500 stands for zero in the data rows.
Some points, one per row:
[437, 473, 430, 541, 522, 465, 391, 439]
[512, 533, 427, 565, 410, 582, 388, 413]
[431, 576, 434, 587, 523, 608, 389, 448]
[423, 577, 433, 462, 607, 610, 388, 564]
[420, 587, 435, 442, 628, 564, 384, 614]
[431, 589, 427, 435, 646, 629, 382, 619]
[522, 595, 423, 447, 646, 637, 384, 637]
[516, 449, 453, 438, 610, 628, 386, 611]
[495, 447, 668, 443, 462, 602, 396, 535]
[435, 413, 688, 454, 410, 575, 411, 523]
[472, 424, 690, 461, 414, 549, 474, 618]
[463, 453, 690, 436, 395, 527, 533, 635]
[435, 589, 703, 474, 396, 486, 458, 659]
[426, 617, 671, 554, 409, 424, 616, 646]
[426, 606, 621, 582, 408, 418, 623, 583]
[418, 586, 599, 561, 407, 404, 624, 496]
[425, 550, 616, 592, 397, 414, 621, 483]
[426, 538, 642, 468, 412, 410, 623, 623]
[417, 419, 642, 433, 423, 593, 608, 451]
[425, 438, 669, 437, 586, 633, 477, 590]
[421, 403, 662, 438, 641, 631, 445, 633]
[482, 389, 637, 428, 658, 641, 427, 664]
[518, 394, 651, 442, 614, 636, 544, 651]
[568, 399, 612, 463, 645, 644, 393, 639]
[505, 429, 449, 449, 648, 651, 383, 633]
[522, 435, 593, 450, 629, 649, 396, 620]
[551, 452, 614, 446, 574, 560, 541, 471]
[466, 474, 506, 428, 542, 462, 582, 482]
[479, 409, 448, 444, 424, 410, 465, 413]
[527, 404, 459, 426, 401, 495, 421, 406]
[529, 410, 459, 443, 398, 571, 390, 401]
Here are 12 more points, each followed by its number:
[573, 433, 451, 444, 400, 511, 397, 394] 0
[587, 430, 428, 541, 392, 602, 401, 407] 1
[465, 592, 424, 594, 400, 605, 560, 417] 2
[426, 598, 433, 620, 397, 625, 604, 407] 3
[432, 589, 437, 571, 397, 634, 610, 415] 4
[418, 604, 452, 442, 400, 602, 633, 408] 5
[428, 524, 458, 450, 393, 628, 598, 408] 6
[422, 549, 582, 447, 398, 634, 604, 403] 7
[417, 580, 590, 458, 397, 640, 604, 405] 8
[417, 566, 436, 439, 437, 568, 619, 414] 9
[424, 569, 444, 449, 403, 428, 609, 406] 10
[424, 569, 436, 447, 412, 411, 600, 408] 11
Which two of these numbered points are nearest to each point below, looking only along the 3 directions in which the first points spread most? Their numbers follow each, nearest first.
[553, 471, 423, 534, 587, 411, 522, 509] > 9 4
[487, 404, 453, 453, 483, 406, 591, 408] > 6 7
[420, 415, 434, 448, 464, 408, 564, 411] > 6 9
[421, 619, 635, 455, 405, 454, 629, 605] > 8 7
[612, 401, 455, 448, 404, 405, 391, 414] > 0 1
[409, 627, 485, 435, 395, 414, 648, 495] > 10 11
[624, 592, 411, 612, 565, 413, 422, 458] > 2 3
Now 12 new points, numbered from 0 again:
[415, 576, 435, 577, 403, 414, 603, 411] 0
[410, 602, 497, 608, 429, 409, 600, 407] 1
[416, 615, 521, 612, 486, 410, 606, 407] 2
[417, 619, 590, 629, 566, 420, 610, 409] 3
[413, 601, 628, 616, 503, 415, 600, 405] 4
[406, 572, 631, 597, 496, 411, 575, 406] 5
[440, 407, 500, 475, 406, 432, 409, 405] 6
[431, 464, 439, 441, 586, 457, 462, 419] 7
[489, 383, 462, 444, 566, 422, 416, 419] 8
[589, 381, 452, 430, 495, 427, 407, 422] 9
[591, 387, 471, 438, 449, 416, 401, 420] 10
[597, 385, 456, 435, 439, 427, 445, 414] 11
The same question for these:
[665, 626, 413, 656, 608, 550, 388, 496] > 7 8
[435, 396, 430, 442, 406, 578, 435, 399] > 9 10
[526, 401, 501, 444, 406, 473, 419, 400] > 11 10
[648, 618, 416, 656, 500, 612, 413, 543] > 7 8
[432, 402, 438, 450, 403, 471, 557, 401] > 6 11
[665, 629, 410, 654, 601, 423, 394, 498] > 7 8
[587, 384, 464, 432, 593, 410, 562, 420] > 8 9
